One vector is turned by the same rotation once a step. Each row is the vector after some number of steps, and that number follows the row.
The counts run from 0 to 147.
[  6  -7  12  -4 -15 -15 -39  19   4  15  -2 -27 -13   3  -4 -12  -4  28
  -3 -59 -16 -19  29 -19  53  34   4  39  18 -10   1  11  11   7 -38  -2
 -13 -11 -13  28   7  12 -45  -1  -9  -4   2   5  31  21   1  -5  48 -24
   9 -23  -1  61  10 -15  24   4 -13]	134
[ 36  -6  11   9 -27   6 -19   0  32  18   7 -24  -9 -27  -2 -39 -23  31
  -2 -40 -35  12  29 -24  35 -17 -21  11  -8 -20 -10  21  39   8  11 -15
 -37 -33  11   5   1  -1 -49  26  -4  -4  26 -25 -16  35  12  22 -11  34
   5  12  -9  33  21 -13   1  16  37]	104
[ -8 -35  -4  -7   7   7  19 -17  21  28  38 -12  -4 -33  10 -64  -4  -3
 -46   3 -28  25  10 -17  12  15   9 -19 -11  -2  10  -5  -3 -28 -27 -14
 -56 -27   8  27  -3 -21 -26  11  -4 -25  16  -3 -16  41   3  43  -2  -9
  20   8 -23  -4 -37   1 -17   0  -1]	120
[-14 -16  -2   5  23  10 -30  -5  24   2  32 -27 -15   8  36  -5  -4 -13
  16  18 -42  28  -3 -11  34  -3 -18  15  36 -24 -25  11  27 -13 -12 -25
   0 -46  40  22   1  22 -50   5  19 -13   1   0 -44   7  -4  22   3 -18
  25  41   8  44  -2  -4 -24  27 -25]	95
[ 28  -9 -14 -16   7  12 -12  -8  41  27  -7 -17  -3 -20  -4 -42  10  25
 -38 -21 -31  57  39 -18  23 -25  -6   7 -20 -13   7   0  10 -10  -4 -19
 -17 -50   7  46   7   1 -41  11  -6  -6  31 -13 -21   8  -6  24  -4  23
   1   8 -23  17 -24   2  22  -4  11]	115
[-13 -20   5  -5   5 -21 -37 -17  20  32  -1 -21 -15  -5  30 -21  -3  -4
   1 -30 -47   4   6 -36  26  -5 -19   8  38  -7   0   1  45 -20 -13 -17
 -20 -44   6  17  11  13 -32  34   1   3  17 -31 -14   8 -24  28  20 -29
   5   0  13  24  20 -16   9  19  -9]	19
[-37 -15  35 -12 -17 -12 -25   3   2  23  21 -32   1  34   0  -1 -24  22
   0 -26 -34 -17  20 -25  43  23 -13  25  39 -13 -23  -4  12  22 -36 -33
 -23 -18  -1  16  10   0 -68  -5  16   2 -14  24 -20  17   3  22  15 -28
  17  33  -5  42  10  -6 -12  30 -18]	101
[ 12 -32  -4  19 -15  30   9  14  16  18  25  -3 -20  -4 -21 -30 -10  17
 -18  -9 -34  26  24  14  54 -13 -14  29  -4 -22  26  14   7   5  13 -12
  -5 -25  20  21  -7  12 -35  -4   1 -21  27 -15 -18  37  16  18  15  29
  28  27  -6  67  -4  -5 -18  -3  27]	93
[-20 -18  16  -9 -22 -12 -16   5  13 -14  -1 -41 -14  13   9  -2   1  28
 -11 -27 -15 -21  10 -33  49  41  20  14  53  -1   9  19  37  -3 -40 -24
 -13 -20   0 -23  12  -7 -55  -6 -11 -13  27  15  13  -4   3   6  32 -41
  11  10 -25  33  -3   3   4 -20 -28]	47
[ -1 -30  14  -1 -11  14 -28  18   9  20  15 -34   5 -24 -15 -19 -19  33
  -3 -47 -41  -9  14 -12  45  46 -20  30  39  -8 -20  11   8   3 -28  -7
 -27  -4  -9  21   6   8 -46   7 -17  -6   6  -2  14  14   5   8  53  -9
   6  -9   9  51  13   0  22   2  10]	15
[ 13  -7   6 -23  19 -27 -21   2  37  10   9 -22  -4  20  -7 -23 -16  15
 -15 -33 -14  -8  63 -44  31   4  11  13  11 -15  -8  -5  -9 -42  -8   9
 -19 -47   7   0  21 -20 -69 -21  -3  -4   6  26  19  17 -25  -5 -18   0
  13  24 -23  48 -13 -16  11  13 -24]	111
[  1 -28   3  -2  -2   0  -7 -14  -1  26  25  -8 -20 -11   4 -41   9  15
 -17  -5 -49  41 -10  -7  19 -17 -14  25   8   0  10   1  27   8 -25 -29
 -20 -41  33  34  -9  19 -59  13  -1  -1  42 -35 -19   8   9  41  23  14
  25  -3 -19   6 -20  -5   4  16   1]	126
[  7 -13  -3   5  -8  11   6  -2  15  10   4 -27 -28 -14  -1 -36 -12  -5
  -8 -28 -11   6  35 -27  37   5  13 -10 -29 -20  40  25  19 -12   0  13
 -48 -13  -8  -2   8   7  -1  -2   4  -7  19   5  13  49 -17  22   0 -41
  -3 -13 -17  52  11 -45  -4 -13  -4]	141
[ 25 -55  12  10 -37  36   6  16  27  21   2 -20 -27 -39  -5 -40  12  35
  -1 -32 -29  33   9 -15  25 -24  -9  -5 -11  -7   4  18  32 -21   3 -20
 -27 -42  19 -13  -5  11 -27 -14  -6   0  43 -18  -4   9  23  -4  22  19
  30  -1 -33  23 -15   7  11  -6  -5]	39
[-18   8   8 -11  -9  42   2   9   9  -9  -1 -31 -23 -14   9  -1   1  -5
 -16 -14 -20  29  37  -7  64  29  34  24   0 -14  13  18  29  33 -14 -21
  -8 -18   2  -2   9  14 -17 -16  -4 -20  11  14 -19  26   4  20  -2 -53
  10   0 -28  49 -10  -7   2 -26 -11]	59
[  4 -35  19  14 -20  -1   1 -17  26  -2  25 -40   0 -38  39 -41   7  23
 -11 -16 -20  -5 -29 -16  13  25  11 -18   6   2 -16  11  34  -9 -48 -27
 -58 -10  -6   4 -12   1 -17  11   0 -19  23  -5 -12  38  -7  21  33 -39
 -15   6 -44   0 -22   1   8 -11 -17]	43
[ 15 -28  -8  14  25   2 -29 -14  35  14  26 -27   9 -18  23 -25   1  20
  -7   1 -29  12  -4  -6   9  27 -36  10  24  -7 -30   4 -20 -40 -14   0
  -4 -23  14  36  -3  19 -40 -14   1  -9   8 -14   9  17  -8   5  60  -5
   1  22 -22  64 -14  -9  17  13 -19]	9
[ 15 -22   3  38 -13  -1   8   1  20  27  49  -9  -6  -8   9 -44 -22  15
  -8  -9  -9 -18   4   7  37 -13  -9  11 -16 -29 -22   3 -12 -11 -21   1
 -52 -14  -5  30   1   5 -34  14   6  -6   8  -4  -8  61  -1  22  12  16
   1  13 -26  41  -2 -14 -20  19  18]	98
[ -1 -25  20   9   9   1  -4   2  16  13   6 -46 -28  20  37   6  12  32
  -2  -3 -17   2 -27 -38   1  -6 -19   9  26  -8   0  13  29 -27 -20 -23
  -6 -41  24  -5  -2  14 -54 -33  12  -6  19 -11  -5   8  -2  -5  43 -27
  19  20 -28  29 -11 -11 -10   5 -45]	41
[ -2 -12  32 -22  -9 -48   7   1  46   3  16 -16  12  36  17 -27  -2   7
 -25  -8 -11  -9  20 -23  42 -25  29  17  25  -5 -12 -23  22 -21 -22 -23
 -19 -46   7  21  24 -24 -63  14   0  -9   9  13   0   7 -14  13 -16   1
  -5  34 -28  -6 -23   1 -17   7 -21]	78
[ -5 -30   7 -11 -25 -31 -37  19  11  26   9 -18   2  -6  -1 -35 -13   4
   1 -44 -31 -28  16 -26  34  13  -3  14  41  -4 -23  -6  24 -22 -40  -6
 -29 -19   9  33  22  13 -40  21  -6   1  11  -8  15   1  -2  11  21 -19
  18 -20   6  31  -4   1  10  13 -11]	133
[ 15 -25 -23  27  12  11  21  -5  47  -3  31 -18   3 -23   8 -39 -22  -3
 -37   5  -3  -1  28  15  46  17  10  -6 -11 -12  15  27  -5 -20 -12   2
 -16 -19   3  22   5  -9 -20  -5  -6 -43  21  20   5  51  -6  17  -4   3
  -2  25 -30  50 -16 -12 -11 -14   4]	87
[-12 -24  20   9 -11  16  13  13  16  12  43  -5 -10   9  26 -33   3 -15
 -27   1 -18   0   7   3  35 -26  18  -2 -20 -33  -6 -15  14   6 -34 -26
 -47 -35   3  17   7  10 -16  10  21  -5  10   3 -36  41   0  20 -21 -26
  15   5 -50   9 -30  -7 -38   1 -14]	66
[ -1 -34  26   6  -6  -2 -16  -6  57  18   9 -11  -1  12  24  -5   5  34
  -5  -9 -41  -1  -7 -20  31 -49 -24   9  32 -13 -36  -4  44 -12 -10 -22
  -9 -50   5  25  11  20 -36   0  30  14  26 -16 -17  -5 -22  -7  15 -21
 -16  37 -18  19 -14  -1  15  26  -7]	73
[ -2 -50   8  -4  21   6 -15  -2  37  35  30 -10   2 -11   2 -36  17  13
 -10  -5 -55  31  -6  -6   1  -2 -35   9  27   4 -16  -2   5 -28 -18 -18
 -14 -41  23  46   1  19 -42   3  -1   0  16 -30  -5  11 -12  16  50   0
  15  29  -1  40 -18 -14  16  25  -9]	8
[  3 -33 -11 -12  40  24  -4 -13  24  28   8 -32  -8  -3  -6  -7   1  25
  -3  -9 -38  35  34 -38  12   7 -25  -4  16   0  15  30  -1 -42   7   7
  -7 -30  16   2  10  18 -46 -32   0 -11  17  -2   2  16 -13   4  25 -25
  16  32 -12  65 -14 -27  20  14 -15]	117
[ -4  -9  14 -26   6  -4   7 -17  40  21  34 -12  11  -3   6 -51  -5 -12
 -41  12 -27  24  30  -8  19   0  20   7 -24  -5   7  -7 -14 -16 -26 -10
 -43 -34  14  36 -11 -12 -39  14  -4 -16  10   2 -13  35 -21  26 -22   8
  -8  20 -38   8 -24 -17 -13 -10 -12]	1
[ 28  -9   2   4 -14  -2  20   3  42 -17  -5 -25  -5  17   4 -15  -3  36
 -31 -14  -6  27  23  -3  54 -19  20  25 -12 -13  38  21  25   2   4 -16
  -1 -42  14   7  -9  -6 -53   2 -10 -36  42   6 -15  12  -2  21   5  15
   0  33 -39  33  -3 -18   4  -7  17]	82
[ -7 -16  -3 -11  10  26  -4   6  16  15  10 -28   1   8 -19 -10  -7  35
 -15 -30 -27  13  34   3  31  35  -3  37   6  -2   5  15 -34   6 -25  -3
  -4  -8   0  22   0   3 -55 -33 -10 -13  -7   9   9  15   2   0  47  -7
  15  33 -28  71 -16   5   9  -2 -18]	4
[ 17 -14   4   1  -8  21   0   3  12  22 -17 -24 -32  -4 -15 -30   8   9
 -18 -25 -22  32  37 -22  45 -20   2  28 -34 -24  36   0  11  -4  22   8
 -21 -38  -2  -7   1  12 -21 -13   4  -4  31 -19 -10  16  -4  20   7   5
   3 -13 -17  53   5 -46   9   1   4]	28
[-13 -31   2  26   5  16  -8 -19  22  34  39 -19   3 -27  25 -29 -14  19
  -5  -2 -36   0   2  11  48   9 -26   1  10 -11 -27   6  -1   9 -39 -23
 -51  -8   2  39   0  13 -21  33   9  -6  -1   2 -14  63  -4  24  32 -33
 -16  20 -17  39   3  -3  -9  11  17]	97
[-13 -16   4 -23 -14  35 -18  14  22  25  -5 -27  -8 -29 -13 -21   7  12
 -16 -42 -30  13  63 -25  37  23  14  15   5   1 -15   0  15   0 -32  -3
 -27  -6 -10  14  24   5 -15 -20  -8  10 -10  14   7   4 -15 -14   9 -55
   2 -11 -10  46 -19   8  32 -11 -16]	145
[-22 -50  30  -3 -29  27 -14  26  32  24  22 -17  -8   2  -4 -26  -5  15
   3 -35 -26 -33  36   2  32 -12   2  10  34  -2 -46 -14  22 -10 -29 -13
 -15 -18  10  15  20   7 -24 -21   9  20   0  14  -6   5  -8 -30  12 -25
   5  22 -18  34 -22  19   2  25 -12]	68
[ 21 -45  21   5 -24 -33   4  10  31   6  29  -8 -27  15  -8 -48   9  16
 -17 -21   0 -17  -6  -7  26 -15  12  14   9  -4   5  -6  14 -38 -28  -9
 -19 -35   6   7  10   0 -49   5 -16  -7  42  -3  31  21  -1  -3  22  20
  16 -15 -34  25 -30 -12  -3   4 -16]	45
[  1 -20   2   9   7  23  -5   0   8  19  30 -19 -23  17   9  -8  -6  -3
  -8  10 -23  32  12  -2  45 -15 -30  43  10 -26  19  11   9   7  12 -18
   8 -55  31  11  -4  12 -48  -6  15  -6  29 -20 -33  28  -5  22   2  20
  35  31  -9  63  -7 -13 -36  20  -8]	94
[-11  -7  21 -17  -3  34  10  -3  11   2  19 -31  -9 -23   0 -29  -2  20
 -42   0 -53  57   3 -11  27   4  -7   6 -15 -13  23  21  16   5  -5 -26
 -25 -39  19   0 -20 -13 -48  -1   0 -27  28 -10 -39  17  20  41   0  12
  24  32 -35  19 -10  -4 -16 -20  -5]	6
[-10 -22  14   3 -21  12   2   4 -15  14  18 -26 -16 -25   0 -24  -7  33
 -36 -15 -27  40 -24 -10  34  12 -15  10   0   6  27  15  27  23 -25 -36
 -38 -21  13   6 -21  -1 -41  15 -12 -18  30  -2 -23  18  26  41  29   7
  29  16 -18  15 -13   0 -11 -11  -4]	125
[ -6 -34  36   1 -22   3   4   1  35  10   7 -22 -13   4  20 -19  10  25
 -21  -6 -34  19  -5 -11  37 -43 -12  -2  11  -9   1   5  59   4  -9 -38
 -28 -46  13  -8   1   9 -39  15  24   2  34 -18 -41   3  -3   1 -11   2
   4  33 -24  -1  -2   0 -10  10   1]	72
